In the rows, zero is written as 128.
The rows of M fall into several groups, which share some directions, and each row is roughly a mix of its group's hidden directions.
M, 95 rows:
[[108  93  97 177 130 149 112  80 161 159]
 [176  88 117  92 157 162 140 115  83 115]
 [145  88 116 105 162  74 113  77 144 117]
 [167 101  89 129  94 132  93 133 188 139]
 [172 102  88  94 180 144 105 136 105 147]
 [146 107 131  69 139 125 177 151  91  93]
 [156  63  95 134 161 139 137 116 100  89]
 [178 133 117 179 158 132 125 111  97 178]
 [189 176 129 111 117 112 125 114  74 116]
 [145 125 179  74  93 108  97 153 131 159]
 [136  91 154 126  90 156 139 164  87 178]
 [149 183 111 162 182  91 146 141 120 116]
 [129 138 136 171 136 175 178  91 128  85]
 [130 107  83 178 138 136 127  88 143 182]
 [153 131 111  85  80 155 101 135  76 152]
 [ 93 146 134 151 106 184 156 105 107  78]
 [133 114 109  83  81 128  92 163 159  87]
 [ 59  86 118 156 129  90 152 115 110 135]
 [134 155 130 122 167  84 102 197 126 142]
 [ 96 100 117  93 130 103  96 148  59 124]
 [120 182 122 140 135  97 152 115 197 143]
 [ 83 164 162  92 110 183 139 119 126 152]
 [148 180 136 145 121  68 138 117  92  91]
 [155  83  88 152 168 155  90 113 128 161]
 [101 129 144 103  70 159 141  82 145  89]
 [188  96 117 101 149 168 112 121  83 120]
 [140 109 161 192 118 104 167 161  98 126]
 [ 87 186 176 125 128 119 103 115 164 107]
 [194 114 147 115 132 155 142 138  85 173]
 [137 117 165 137 123 161 150 132  84  59]
 [150  61 123 116  91 112 106  80 107 131]
 [169 109 172 141 149 126 158 154  71 103]
 [136 104 112 197 115 144  79 120 143 163]
 [132 104 176 155 165  64 118 114 145 113]
 [148 102 196 110 121 136  70 115 143 123]
 [158 138 132 126 162 181 168 128 186 125]
 [115  78  88 166 114 137  81 144 160 150]
 [127 128 117 161 107 156 152 112 127  46]
 [127  90  59 156 176 144 133 117 114 128]
 [124 129 136 173  77 172 126 118 109  75]
 [129 129 115 134 115 121 134 176 212 114]
 [ 94 146  68 137 113 168 173 151 119 146]
 [119  92  81 142 174 158 141  89 115 165]
 [166 149 146  81 113 148  79 158 101  99]
 [ 91 165  97 136 120  80 165 129 159 167]
 [113 140  57 121  99 115 180 116 105 122]
 [159 143 141 165 207 112 143 145 132 142]
 [105 157 135 138 158  86  56 145 121 117]
 [147 128  87 153 179 164 163 121 173 120]
 [105 112 134 100  94 104  82 162  72 113]
 [149  70  65 132 130 122 137 160 115 158]
 [ 88  79 141 135 139 190 138 130 153 160]
 [ 75  84 137 131 139 182 132 105 105 161]
 [160 130  90 162 184 101 142 161 151 104]
 [133  98  73 132  80 130  76 129 154 145]
 [ 99 157 158  85 133 125  79 155 159  92]
 [178  96  76 108 140 137 154 131  86 154]
 [119 112 107 146 107 102 211 102 123 115]
 [136 119 150  56 120  95 131 150 141  80]
 [ 89 111 159 113  84 162 126  74 103 110]
 [114 148 128 134 101 134 151 128 204  80]
 [114 158 119  76 132  90 127 168 170  93]
 [157  97 156 153 111 125  90 132  80 181]
 [117 139  66  99 126 112  75 153  99 150]
 [174  90 166  84  94 144  98 103 126 134]
 [127  90  92 161 127 165 109  71 148 156]
 [121  95 125  58 175 160 151 121 120 133]
 [ 86 130 123 110 154  75 152 111  82  92]
 [163 123 123 122 154 189 162 133 177 102]
 [163  86 120 103 185 149 157 113  90 121]
 [ 65  73 150 127 118 116 111  87 140 117]
 [116 135 136 197 133 160 143 110  71 121]
 [188 117 170 147 108 118  98 147 137 175]
 [101 121 187 135  87 110 112 100 149  81]
 [126 120 143 138 193 102 153 135  65 130]
 [ 97  93 135 102 118  95  81  74 106 112]
 [148  64 140 119 169  89 130  87 145 136]
 [165 147 178 145 109 142  76 159 101 106]
 [128 120 158 172 176  86 146 178 114 133]
 [177 140 151 161  78 135 105 156  84 128]
 [161  83 151 107 163 158 150 118  84  92]
 [123 168 102 146 139  65 102 165  93 126]
 [115 165 177 128  89 135 106  96  91  88]
 [106 167 187  94 144 111 122 152 133  82]
 [192 119 176 158 103 149 109 162 132 130]
 [161 127 149 157 193 136 169 121 169 125]
 [109 101 103 119 188 167 158  99  99 150]
 [120 108 115 141 133 185 191 136 111 168]
 [124 142 125 141 158  60  88 140 166 100]
 [114 186 188 148 155 128 110  94 140 121]
 [125 110 112 163  68 119  92 131  95  83]
 [165  94 150 137 156 115 142 183  79 110]
 [118 184 101 131 108  72 110 131 104  89]
 [128 126 156 136  72  92 104 188 109 139]
 [109 125 145 143 148 163 141  88  93 194]]

One row of each group comes first, with its name. Which group is each row after those in?
[ 81 105 107 122 170 150  81 137 172 142]
U
[103 120 102 113  88 122 103  81 156 183]
G
[166  94  83 154 127 165 103  91 116 163]
D

[123  94  98 169 117 100 124  63 105 150]
G
[118 102 172 128 141 173 114 101  72 159]
U
[142  76 162  91  71 117 105 105 126 124]
U
[126 108 174 110 154 109 133 124  55 155]
G
[125 143  88  93 152 100  72  86 130 102]
U
[ 67  79 107 108  94 102  94 120 133 130]
U
[133  91 106 150  76 157 128  77 132  90]
G
[172 131  90 123 184  82 114 153 136 149]
U
[119 154  80  91  93 135 132  77 130  87]
U
